In the rows, 128 means zero.
The rows below fall into families. The same turns and mirrors carry the whole set onto itself and the rows of a family onto each other. For each named row, which other rows are in its family? Write them in the order they are listed.
These 40 rows form 5 families of 8 rows each.
q832: [169 154 120 149 135 152 114 128 158]
q417: [147  95 102 132 128 171 143 137 131]
q42: [ 92 115 117 131 115 112 110 162 126]
q568: [110 115 122 137 115 139 154 176 115]
q687: [108 144 163 108 117 109 132 134 128]
q746: [102 140 169 121 118 109 122 121 136]
q311: [150 163 135 157 134 103 139 132 124]
q615: [ 97 119 114 139 118  95 130 142 110]
q118: [163 153 127 141 128 149 100 104 126]
q835: [156 147 139 121 131 125 111  90 123]
q637: [123  96 102 127 126 167 137 128 160]
q345: [ 89  97 121 132 126 115 132 148 117]
q473: [147 104  87 139 121 165 127 123 118]
q490: [149 114 101 132 112 179 120 146 132]
q429: [ 97 107 139 122 121 133 151 168 125]
q346: [150 158 156 145 142 109 136 151 125]
q974: [166 143 132 147 125 155 144 124 166]
q598: [125 111  96 126 113 164 117 146 164]
q583: [119  93  97 112 122 152 118 124 148]
q281: [152 146 145 163 130 100 132 134 112]
q781: [111 147 167 132 139 109 127 121 125]
q716: [114 108 142 122 104 142 154 173 137]
q211: [120 108 128 109 108 146 152 173 126]
q398: [131 146 153 154 146 101 134 133 112]
q643: [ 95 104 123 138 111 101 120 136 112]
q803: [168 101 106 139 116 162 136 139 124]
q533: [163 136 130 141 146 145 119  90 130]
q375: [159 135 132 138 128 127 107  89 122]
q470: [104 162 166 133 127 118 137 136 136]
q791: [134 159 143 154 134 101 107 141 121]
q774: [110 103 120 132 126 105 125 160 102]
q713: [111 160 160 131 121 114 105 132 119]
q265: [141 150 129 134 134 139 112  82 139]
q844: [159 148 112 141 125 155 145 119 170]
q74: [158 146 133 126 137 154 128 113 172]
q555: [105 104  91 123 107 144 134 130 158]
q650: [112  99 109 122 105 154 133 125 166]
q7: [164 147 133 147 145 152 138 110 155]
q522: [170 111 102 121 121 162 133 128 121]
q439: [ 98 121 133 121 106 143 126 175 126]

The rest of the family of q473: q568, q346, q583, q470, q774, q265, q74
The rest of the family of q345: q417, q637, q429, q781, q398, q533, q7
The rest of the family of q844: q687, q311, q615, q835, q211, q555, q522
The rest of the family of q791: q832, q42, q118, q490, q598, q713, q439

The rows below fall into families. The same turns and mirrors carry the whole set onto itself and the rows of a family onto each other. For each named row, which other rows are in its family? Write them in the order they are listed.
These 30 rows form 5 families of 6 rows each.
q879: [139 143 138  98 102 153 125 155  99 174 138 141 129]
q570: [131 120 106 160 153 152 135 113 132  98 115 135 144]
q43: [146 136 117  75 102 161 108 100 115 135 128 125 132]
q994: [141 140 142  98 102 152 125 158 114 179 130 132 133]
q912: [132 121 112 158 155 155 121 104 132  97 110 136 142]
q812: [143 165 124 171 121  93 107 126 114 104 107 133 124]
q550: [143 153 142 107 100 138 130 153 115 186 131 129 132]
q520: [137 130 123 173 147 106 132 154 137 145 114 133 141]
q431: [148 120 122 172 133 111 139 163 119 143 113 142 136]
q908: [154 137 138  89  96 139 131 142 109 172 138 124 130]
q269: [135 161 127 182 131 114 114 122 114  97 109 132 112]
q876: [137 184 155 108  92 134  92 118 102 140 121 124 114]
q514: [135 183 151 106  94 138  97 116  89 137 132 131 115]
q665: [145 157 129 176 129 105 107 113 112  97 105 133 119]
q783: [143 111 105 152 153 146 130 108 132 101 112 138 149]
q739: [141 122 107 155 167 139 122 115 149 112 114 133 137]
q173: [133 157 119 174 140 103  98 121 132 108 102 132 121]
q877: [142 141 148 104  95 144 125 161  97 171 134 135 130]
q947: [134 187 140 107  91 133  89 104 108 137 116 124 117]
q70: [137 130 128  82 115 181 116 108 111 131 133 132 145]
q231: [134 143 129  83 117 179 107 100 123 133 125 128 142]
q14: [134 125 118 177 134 122 143 165 121 137 115 140 132]
q445: [134 162 138 183 129 110 107 125 111 107 105 133 115]
q909: [141 171 142  97  81 122 101 111  98 142 125 119 123]
q359: [130 143 125  82 115 177 111 102 108 133 134 136 143]
q648: [147 123  97 144 152 143 122 105 137  93 114 138 141]
q476: [141 139 117  83 121 179 116 102 130 143 127 130 137]
q694: [152 121 117 162 139 114 148 162 128 144 122 138 144]
q817: [138 177 152 105  92 139  92 110  91 124 125 127 115]
q92: [137 116 125 173 141 129 141 163 125 146 115 141 137]

The rest of the family of q70: q912, q877, q445, q817, q92
The rest of the family of q269: q879, q570, q514, q14, q359
The rest of the family of q908: q43, q520, q739, q173, q909

